In the rows, zero is written as 128.
One hidden turn or mirror swaps the rows below in pairs. Which row is each named row swapped with?
dib: [115 115 158 115 126 135 126 125 125 153 101 132 111 121 155  95 120]
livub: [141 156 129 133 137 142 149  73 132 128 105 102 150 117 133 109 120]
Mek: [125 121 136 159 105 134 111 131  92 109 138 123 111 138 141 137 117]
Lasi: [133 136 160 158 145 118 154 154 142 107 130 123 142 114 130 106 157]
zifo: [161 131 142 143 135 105 153 139 105 138 130 129 158 150 130 104 125]
nov: [166 130 112 158 125 167 130 122 117 112 130 130 142 100 101 134 132]
lepig: [113 127 157 103 126 138 123 129 122 145 112 129 113 111 163  99 125]
vaf: [143 128 101 147 121 126 130 103 142  98  88 106 113 117 137 136 122]
magab: [125 121 148 106 130 143 134 138 135 148 105 138 112 112 159  92 126]
muzon: [129 118 173 160 147 143 124 165 134 122 135 116 138 116 130 118 130]
lefo: [132 153 115 153 135 139 134 114 158 134 112 105 128 103 156 153 112]
zino: [134 158 143 114 103 137 170 146 129 138 100 140 130 109 110 128 143]
fek: [136 159 131 115 110 140 182 131 133 140  84 124 131 114 120 118 125]
far: [138 131 146 158 102 156 128 128  90 121 130 127 119 141 162 141 128]
modum: [127 125 153 109 115 149 121 136 127 143  98 129 110 114 162  90 125]
gil: [126 144 172 158 139 126 139 163 134 128 133 123 113 122 124  99 144]
nof: [148 159 125 149 136 138 129 123 155 127  86  99 118 100 148 137 114]
mugu: [117 103 143 147 107 163 124 131 108 109 128 120 125 153 142 139 117]
fegak: [149 154 109 158 125 143 130  99 133 119 131 138 146 103  98 119 123]
zufon: [159 144 107 142 123 158 136 118 128 124 143 128 162 118  94 120 116]
Gopif: [174 128 112 136 132 144 122 127 116 117 127 134 153 111 101 145 132]
sovol: [142 169 131 111 106 140 169 135 133 145 101 124 121 108 109 112 133]
git: [172 135 124 139 112 156 124 125 124 128 145 120 150 107 100 143 118]
bod: [125 109 146 156 111 161 119 132  93 130 124 112 119 149 136 141 117]
nabut: [149 162 139 114 112 133 175 129 141 143 100 135 139 103 112 122 123]
fifad: [138 150 122 151 143 134 136 133 145 130 112  86 130 110 125 161 107]
vasim: [119 120 143 105 121 140 108 124 131 148  98 131 110 104 152 110 129]
Penuz: [147 125 152 140 128 109 151 136 111 129 122 127 148 153 149  85 133]
lege: [141 118 172 156 151 133 134 140 119 100 143 122 131 132 140 111 141]
Dol: [128 118 136 165 118 137 125 132 102 111 120 147 121 155 159 121 120]
limik: [122 124 156 102 125 129 124 128 133 145 116 132 119 108 153  85 121]
mibeb: [158 125 106 136 114 148 126 121 136 120 143 120 150 115  91 137 121]
nis: [134 122 159 150 124 129 142 137 130  87 142 138 123 123 118 100 152]
kek: [151 145 116 161 133 118 136 108 133 113 100  84 141 114 118 142 113]
mebu: [125 143 123 151 142 115 129 112 149 115  95  90 125 107 157 134 123]
Daked: [112 121 151 150 114 147 111 122  87 111 122 119 128 144 133 143 125]
mos: [130 143 146 142 143 153 134  75 118 128 107 104 153 121 143 117 114]
kitos: [142 155 129 117 111 136 173 139 130 144  87 127 139 102 112 115 133]
Kuga: [121 125 160 173 132 131 142 167 140 135 138 130 141 121 130 106 144]
dup: [119 117 134 150 116 155 122 128  97 120 128 122 128 161 153 122 104]
gad: [124 166 135 115 104 132 168 134 140 145  95 127 135 103 115 114 122]
botuf: [164 133 111 157 112 148 119 115 116 140 134 120 144 101  96 121 137]

fifad is swapped with muzon
mugu is swapped with mibeb
mebu is swapped with Lasi
nof is swapped with gil

One hidden turn or mirror swaps the rows below in pairs. Which row is each named row swapped with?
Filun: [141 131  96 142 118 159 124 129 116 127 139 106 132 106 136 157 119 124
 132 118 135 171 132 129  68 122]
mobu: [138 130 115 129 116 170 116 128 113 139 154  75 141  93 140 143 137 122
 120 139 124 152 161 144  95 129]
demuk: [142 129 108 125 133 109 115 139 119 143 135 147 117 137 139  86 112 132
 123 150 129 102 137 126 160 111]
fudif: [124 133 102 126 105 169 119 121 118 122 125 121 132  73 124 141  98 123
 126 127 128 145 134 135 168 118]
pezil: [129 133 103 131 138 185 106 119 123 112 149 111 121 157 112 161 112 124
 120 147 127 133 134 118 131 124]
bon: [127 110 102 147 130 152 135 141 108 125 121  96 102 125 101  98 129 114
 128 125 141 116  88 115 118 129]
Tibap: [120 119 107 135 118 106 108 133 110 107 127 117 109 113 145  62 135 116
 127 137 127 130 123 137  86 120]
detin: [133 115 105 124 150 136 134 127 120 139 114  80 134 134 155  99 128 125
 129 131 128 103 115 165 148 112]
kan: [123 122 110 137 108 139 130 132 134 123 125  78 132 186 124  95 126 130
 129 119 129 128 137 120 140 118]
lagov: [124 121  95 111 125 147 101 149 108 138 132 107 113  89 106 108 112 122
  89 137 138 182 138 114 122 130]
gozot: [113 139  97 138 119 169 110 122 105 117 102 126 143 148 146 136 108 127
 130 136 134 133 122 127  64 128]
rezi: [111 127 109 150 128 132 151 120 149 117 116 115 103 143 122 119 131 124
 143 107 137 115 111 141 133 134]
dopu: [120 121  84 101 147 151 120 154 127 117 153 114 141  85 142 137 132 127
 102 139 119 130 114 139 125 156]
lun: [131 162 128 165 130 139 104 109 115 137 151 110 164 150 144 136 133 119
 116 153 137 149 146 123 127 114]
davu: [126 140  94 131  65 114  97 138 108 132 115 137 126 121 135 129 102 115
 126 142 114 141 121 106 132 127]
bub: [123 121  88 101 131 158 142 126 126 130 121 112 111 110 128 111 156 133
 136 121 124 119  86 125 137 127]
mesib: [136 128 106 126 115 205 127 130 113 123  96 100 120 120 152  99 115 132
 136 114 122 134 141 132 115 121]
fir: [113 134  80 120 132 152 117 132 110 134 111 153 129  84 158 134 113 127
 130 139 133 117 141 120  89 132]
kiboz: [135 146 101 118 116 150  86 142 104 148 130 110 178 106 116 129 121 125
  90 137 121 170 136 128 130 136]
pemaf: [145 160  92  97  91 156  95 131 105 130 148 131 126 136 145 124 115 147
 112 131 109 133 128 139 117  95]
Kaben: [121 129  98 148 119  77 118 131 114 139 122  85 139 109 139  91 122 136
 118 127 129 158 125 117 113 124]
zod: [149 130  64 139  95 123 128 107 137 134 149 107 108 115 142 117 135 125
 132 135 149 153 158 128 120 104]
ran: [127 105 108  88  95 138 119 150 135 130 149 113 123 128 125 116 107 133
 122 112 107 143  97 123 112 107]
Div: [113 131  99 138 151 114 123 118 121 135 119  93 138 124 134  95  98 129
 122 133 142 163 150 144  71 114]
dupu: [106 132 114 132 103 138 123 127 124 126 127  67 118 156 139 116  93 133
 130 145 122 178 137 141 114 121]
tebur: [125 151 108 138 153 150  98 133 114 118 115 125 167 112 128 147 119 118
  96 127 145 123 131 143 140 153]
fumef: [117 126 121 127 111 142 121 129 113 151 141 104 137  89 130  72 143 110
 127 137 125 115 116 115 156 127]
fis: [141 135 100 146 116  91 118 147 115 141 141 141 123 107 115  77 135 121
 112 145 137 135 137 111 124 118]
kuzeg: [134 137  94 134 130 149 112 126 112 110 119 172 136 126 125  83 120 118
 126 132 133 140 112 112  88 125]
nuson: [126 124 101 129 104 134 132 125 125 152 129  53 157 127 136  91 129 130
 131 129 123 154 128 158 124 118]
gena: [116 126 127 151 123 120 117 144 125 124 110  85 171 152 104 136 125 126
 109 159 124 155 131 130 131 129]
seme: [129 108 106 135 117 150 144 129 148 102 150 128 128 129 131 120 118 114
 146 171 104 119 153 147 105 109]
Lita: [121 135 107 140 139 138 116 124 120 116 121 117 145 149 121 183 146 124
 117 145 126 134 120 127 106 123]
gapu: [116 142 109  95 123 147 119 155 131 131 136 124 130  97 129 106  78 138
 105 157  99 151 136 142 133 133]
ruve: [135 134 103 140  98 131 118 125 119 132 112 121 146 148 147  90 101 136
 127 142 133 152 130 150  63 115]
Vobu: [139 155 101  94 119 150 145 118 155 122 152 127 135 117 161 124 114 152
 134 150 114 144 134 141 118 115]
veb: [113 146 103 137 108 176 129 145 118 129  96 120 122 131 147 113 116 136
 124 135 119 121 139 148 174 127]
gura: [133 129  88 108 142 179 121 119 114 142 114  89 142 103 128  86 139 137
 130 137 132 160 130 119 154 127]
Zat: [137 109 127 139 116 144 113 162 139 108 118 118 140 148 103 126 122 128
  76 122 135 131 149 132 108 110]
nibis: [134 109 103 143 144 112 125 149 105 137 121  90 126 103 120 149 145 118
 117 142 126 141  97 112 111 115]
pib: [123 131 100 128 136 185 118 130 123 122 137  95 127 119 117 124 115 126
 119 149 123 143 140 142 186 124]
kez: [127 137 131 104  97 128 102 145 112 139 136 103 148 143 127  90 123 137
 101 109 119 146  94 126 111 124]
riz: [119 121 113 124 127  97 117 135 114 132 107 128 152  97 131 120 122 116
 123 139 129 129 122 112  67 120]
latug: [138 131  94 139 158 189 128 123 111 116 122 127 114  88 129 116 132 121
 119 151 132 160 116 135 143 114]
mune: [124 127 101 137 139 139 111 122 119 116 142 183 156 118 145 133 120 131
 117 156 128 153 150 125 110 129]
lene: [115 115  91 157 143 131 109 133 114 130 100 117 135 138 118 119 144 120
  97 119 160 124 167 136 129 104]
vogul: [114 121 109 168 144 129 107 129  97 127  98  90 142 145 105 106 122 112
 115 125 152 144 114 129 134 117]
Maden: [132 102  91 104 115 161 143 156 148 120 147 125 117 111 116 106 132 136
  98 148 129 113 122 145 112 112]
lup: [135 114  95  98  96 160 111 141 139 130 144 136 139  86 124 105 106 130
 108 156 120 136 159 145 103 126]
vofi: [118 128  95 121 115 109 147 140 155 124 139 136 126 150 154 119 116 151
 114 140 133 114 125 149 105 107]
vevul: [112 151  94 102 127 159 118 105 140 114 146  98 133 135 141 144 124 145
 136 118 125 150 105 114 146 134]
Baris: [119 158 101 140 104 143 109 106 124 127 143 122 132 130 157 120 108 125
 163 158 110 139 172 121 131 129]
laso: [130 117 108 155 122 106 123 112 110 132 113 102 138 145 125 121 109 126
 118 116 151 151 119 140 129  74]
vuvuv: [120 131  95 145  83 123 122 135 113 122 133  94 129  93 120 121 136 119
 123 119 142 116 140 146  76 120]
mebog: [132 111  91 142 121 153 137 124 128 133 156 110 128 135 158  73 135 128
 132 153 142 113 158 149 135 115]
ligef: [112  99 105 136 116 124 154 123 130 125 129 138 131 116 158  80 125 131
 155 147 120 126 121 143 117 123]
fese: [ 90 105 126 143 130 126 113 120 136  95 113 108 142 158 111 120 114 111
 124 139 125 134 108 134 128 109]
ruvo: [139 127 100 132 159 159 102 130 109 136 113 150 107 122 128 160 128 113
 121 136 118 126 134 114 136 114]
bepe: [117 137 110 160 111 144  91 148  94 124 125 155 162 131 139 111 110 114
 106 153 136 122 140 119 120 150]
vade: [130 156 110 124 118 153  94 129 127  92 158 140 122 117 152 125 117 129
 117 164 105 147 161 146 112 132]
goper: [129 128 114 175 130 142 101 126 102 130 133 103 153 111 118 125 116 109
 111 152 144 146 168 107 132 149]
Mobav: [149 133  98 145 128 180 111 154  94 135 115 114 130 100 113 127 136 115
 108 139 132 143 154 100 135 145]
tanum: [115 127  91 128 151 121 119 130 113 122 128  90 148 157 169 124 124 133
 126 128 124 138  98 147  90 130]
zazez: [127 152  92 116 117 135 102 122 126 134 150 103 142  99 155 133 105 146
 119 150 101 166 159 119 153 131]
zep: [123 151 105 170 132 132 118 111 118 123 125 129 132 111 144 124 112 119
 150 144 152 116 170 130 124 151]
mez: [135 123 112 135 116 144 123 125 116 141 141  97 126 152 143  65 110 135
 125 141 123 136 127 118 173 120]

Mobav is swapped with kan
fudif is swapped with laso
lagov is swapped with dupu
fis is swapped with Baris
pezil is swapped with bon
tebur is swapped with detin
lup is swapped with ruve
seme is swapped with kuzeg
latug is swapped with fese

One hidden turn or mirror swaps the rows below in pairs. Which row is each named row swapped with?
bido: [150 158 134 159  97 174 130 107 145 134 130 158 121 116 142 110 120  95
 172 147]
Bovez: [100 153 109 188 115 105 129 116 177 116 129 126  98 113 135 107 129 116
 152 139]
num: [102 148 147 162 100 127 163 126 136 126 141 137 117 129 147 111 112 113
 183 144]
Las: [127 158 103 112  93 170 136 118 129 115 133 161  62 119 137 100 124 115
 158 142]
Nuno: [114 138 120 160 124 147 105 144 167 115 147 126 120 109 110  93 122 132
 177 143]
Pedas: [105 155 127 146 106 131 131 117 196 130 132 124  71 123 137  99 117 129
 180 153]
zife: [122 157 119 106 122 142 108  72 130 147 125 158  85  94 150 109 138 114
 135 163]
Fuzi: [138 149 128  97  79 152 131 108 133 119 130 138  95 103 141  86 141  91
 126 134]
Pek: [147 147 129 119 130 145 118 122  91 132 116 152 101 113 127 105 119 120
 128 151]
keva: [123 143 130 180 113 118 112 102 159 139 111 121  68 101 137  91 124 138
 132 156]
Leg: [122 166 142 121 101 138 125  95 167 146 141 160  86 109 150 100 159 119
 111 134]
gazir: [104 158 104 114 139 155 128 119 100 138 122 155 125 131 134 109 136 103
 148 152]
galus: [ 82 148 101 108 127  93 130 122 150 131 149 158 101 110 134 106 115 128
 145 138]
velan: [ 78 144  98 114 127 133 119 117 164 120 165 123 118 113 137  93 134 106
 131 133]
Rodu: [ 78 149 119 139 120 131 138 118 142 145 133 168 111 126 141 106 119 104
 195 147]
Dekil: [110 132 155 129 129 154  88 101 144 119 131 162 124  95 131 100 146 121
 140 158]
Peb: [104 161 109 168 134 145 113 110 156 156 133 135  54 120 126 114 135 119
 161 133]
nado: [126 143 163 145 129 166 107 121 122 114 134 118 105 103 125  96 152 129
 155 159]
mizop: [145 149 131 113 117 181 125 108 124 120 135 148 105 118 132 114 141 125
 179 159]
vedit: [ 92 144 126 134 106 112 108 115 162 139 124  83 114 110 133 111 124 120
 124 134]
Kug: [141 153  84 137 114 141 117 115 144 145 113 103  68 116 127 108 134 117
 174 147]
sigiv: [107 167  99 132 102 151 151 107 115 132 119 137 120 119 153  67 112 107
 143 157]
fasod: [117 139 118 166 109 108 124 112 174 131 123 140 129 106 138 104 131 111
 101 142]
Sul: [117 160 121 118 140 131 123 117 157 143 129 106 148 119 131  99 138 139
 131 165]
zub: [122 165 135 131 107 147 104 110 108 129 142 148  95  90 139  66 143 110
 176 162]
Mimuv: [125 150 141 166 111 133 123 113 160 123 144 169  91 109 138 114 125 118
 107 114]
Tunat: [102 147  94 138 101 150 124 107  97 151 117 106  95 123 137 102 110 117
 156 152]
Bope: [147 179 127 155 128 159 118 116 137 121 121 152  86 116 130 105 162  91
 135 132]
guka: [140 150 149 122 113 169 120 120 161 104 138 149  81 119 132 106 120  86
 128 139]
nizul: [110 140 115 150 117  94 132 113 136 147 115 129 108 115 138 109 103 157
 165 163]
Lirut: [101 143 110 113 100 108 131 117 175 146 136  95  98 118 130 106 136 121
 170 146]
luto: [109 145 143 137 118  97 124 121 149 135 163 131 140 113 135 120 119  99
 166 157]
todak: [ 73 144  95 134 121 125 128 112 160 143 152 125  66 122 134 103 130  97
 139 137]
Mabu: [119 131 124 125 108 124 120 107 190 121 144 123 103 117 131 140 122 145
 144 160]
Viba: [132 155 139 122  97 121 124 127 134 139 128 131 141 119 135 110 131 159
 119 133]
luma: [140 165 129 146 133 126 141 143 132 142 128 149  79 137 121 113 122  96
 125 122]
Fufe: [114 172 126 151 115 122 122 140 119 146 122 112  92 117 124  73 133 146
 175 140]
lidig: [159 142 118 136  86 114 133 127 158 109 128 142 115 108 137 110 120 120
 119 123]
vabi: [118 174  90 146 128 151 125 126 133 159 111 142  78 122 126  82 155 100
 152 142]
Vun: [ 92 143 118 145 111 118 119  99 146 130 116 144 141 105 150  96 134 159
 147 168]
tizil: [140 143 154 156 105 126 125 107 116 134 128 119 127 113 140 118 112  95
 122 146]
dip: [105 122 121 141 103 130 138 117 158 100 149 136 124 116 136 113 107 141
 178 158]
bet: [121 187 127 116  85 147 132 119 120 151 110 132  89 119 148  86 136 106
 139 116]
vedaz: [112 176 115 116 100 158 130  78 157 154 139 150 107 112 169  91 154 112
 149 146]

Vun is swapped with gazir
tizil is swapped with Fufe
luto is swapped with zub
bido is swapped with Nuno
keva is swapped with luma

